[[149 128 110 154 149 136 151 128 142]
 [149 128 128 154 146 136 150 138 128]
 [149 143 111 154 146 136 150 138 142]
 [149 143 113 128 144 136 150 138 142]]
=>
[[128 110 154 149 136 151 128 142 149]
 [128 128 154 146 136 150 138 128 149]
 [143 111 154 146 136 150 138 142 149]
 [143 113 128 144 136 150 138 142 149]]

[[104 140 120 124]
 [111 138 124 129]
 [117 126 120 114]
 [124 138 135 134]
 [136 119 120 114]
 [136 129 124 127]
 [110 133 137 114]]
=>
[[140 120 124 104]
 [138 124 129 111]
 [126 120 114 117]
 [138 135 134 124]
 [119 120 114 136]
 [129 124 127 136]
 [133 137 114 110]]

[[130 129 136 131 123 125 132 128 124 122 132 146 128 138]
 [138 129 130 131 136 133 133 132 119 131 134 150 129 138]]
=>
[[129 136 131 123 125 132 128 124 122 132 146 128 138 130]
 [129 130 131 136 133 133 132 119 131 134 150 129 138 138]]

[[116 119 119 132 134 126 150]
 [117 120 119 132 133 126 148]
 [115 119 120 132 134 127 148]
 [113 123 121 130 134 124 150]
 [114 123 121 130 135 125 148]
 [114 120 121 131 133 125 150]
 [114 122 120 130 134 125 151]
 [117 120 119 132 134 127 148]
 [114 122 120 131 134 125 151]]
=>
[[119 119 132 134 126 150 116]
 [120 119 132 133 126 148 117]
 [119 120 132 134 127 148 115]
 [123 121 130 134 124 150 113]
 [123 121 130 135 125 148 114]
 [120 121 131 133 125 150 114]
 [122 120 130 134 125 151 114]
 [120 119 132 134 127 148 117]
 [122 120 131 134 125 151 114]]

[[131 127 130 135 115]
 [128 129 129 131 124]
 [128 129 125 130 129]
 [126 128 119 128 131]
 [131 127 130 135 115]
 [126 128 118 128 132]
 [122 131 125 126 143]
 [130 127 129 134 118]
 [126 129 128 130 128]
 [131 130 135 132 126]
 [126 128 119 129 131]
 [134 125 133 139  99]]
=>
[[127 130 135 115 131]
 [129 129 131 124 128]
 [129 125 130 129 128]
 [128 119 128 131 126]
 [127 130 135 115 131]
 [128 118 128 132 126]
 [131 125 126 143 122]
 [127 129 134 118 130]
 [129 128 130 128 126]
 [130 135 132 126 131]
 [128 119 129 131 126]
 [125 133 139  99 134]]

[[133 118 129 149 127 122 111 134 140]
 [119 132 128 110 133 127 151 126 125]
 [117 117 110 124 125 125 126 150 134]
 [131 143 132 108 125 143 123 125 126]
 [130 131 120 126 120 124 113 136 100]
 [130 124 121 141 121 122 110 138 112]
 [136 137 130 127 122 142 104 118 128]
 [117 120 115 120 129 132 126 144 145]]
=>
[[118 129 149 127 122 111 134 140 133]
 [132 128 110 133 127 151 126 125 119]
 [117 110 124 125 125 126 150 134 117]
 [143 132 108 125 143 123 125 126 131]
 [131 120 126 120 124 113 136 100 130]
 [124 121 141 121 122 110 138 112 130]
 [137 130 127 122 142 104 118 128 136]
 [120 115 120 129 132 126 144 145 117]]

[[123 123 125 131 123 128 141 125 135 138 134]
 [131 134 122 122 131 115 141 117 116 121 133]
 [124 126 152 147 117 137 119 132 130 130 138]
 [119 118 121 139 122 124 131 132 126 118 111]
 [121 124 124 121 125 134 123 132 124 113 125]
 [139 135 120 119 145 121 107 140 123 127 118]
 [141 113 143 122 128 134 126 116 141 140 111]
 [142 135 122 142 131 132 133 117 144 131  99]]
=>
[[123 125 131 123 128 141 125 135 138 134 123]
 [134 122 122 131 115 141 117 116 121 133 131]
 [126 152 147 117 137 119 132 130 130 138 124]
 [118 121 139 122 124 131 132 126 118 111 119]
 [124 124 121 125 134 123 132 124 113 125 121]
 [135 120 119 145 121 107 140 123 127 118 139]
 [113 143 122 128 134 126 116 141 140 111 141]
 [135 122 142 131 132 133 117 144 131  99 142]]

[[153 129 128 128 126 129 133 128 141 126 101 120]
 [126 128 129 128 130 129 122 128 130 128 134 121]]
=>
[[129 128 128 126 129 133 128 141 126 101 120 153]
 [128 129 128 130 129 122 128 130 128 134 121 126]]

[[120 129 110 125 118 120 129 121 128 100 149]
 [117 136 128 136 153 137 146 125 139 119 109]
 [149 134 125 120 124 144 101 119 136 140 125]]
=>
[[129 110 125 118 120 129 121 128 100 149 120]
 [136 128 136 153 137 146 125 139 119 109 117]
 [134 125 120 124 144 101 119 136 140 125 149]]
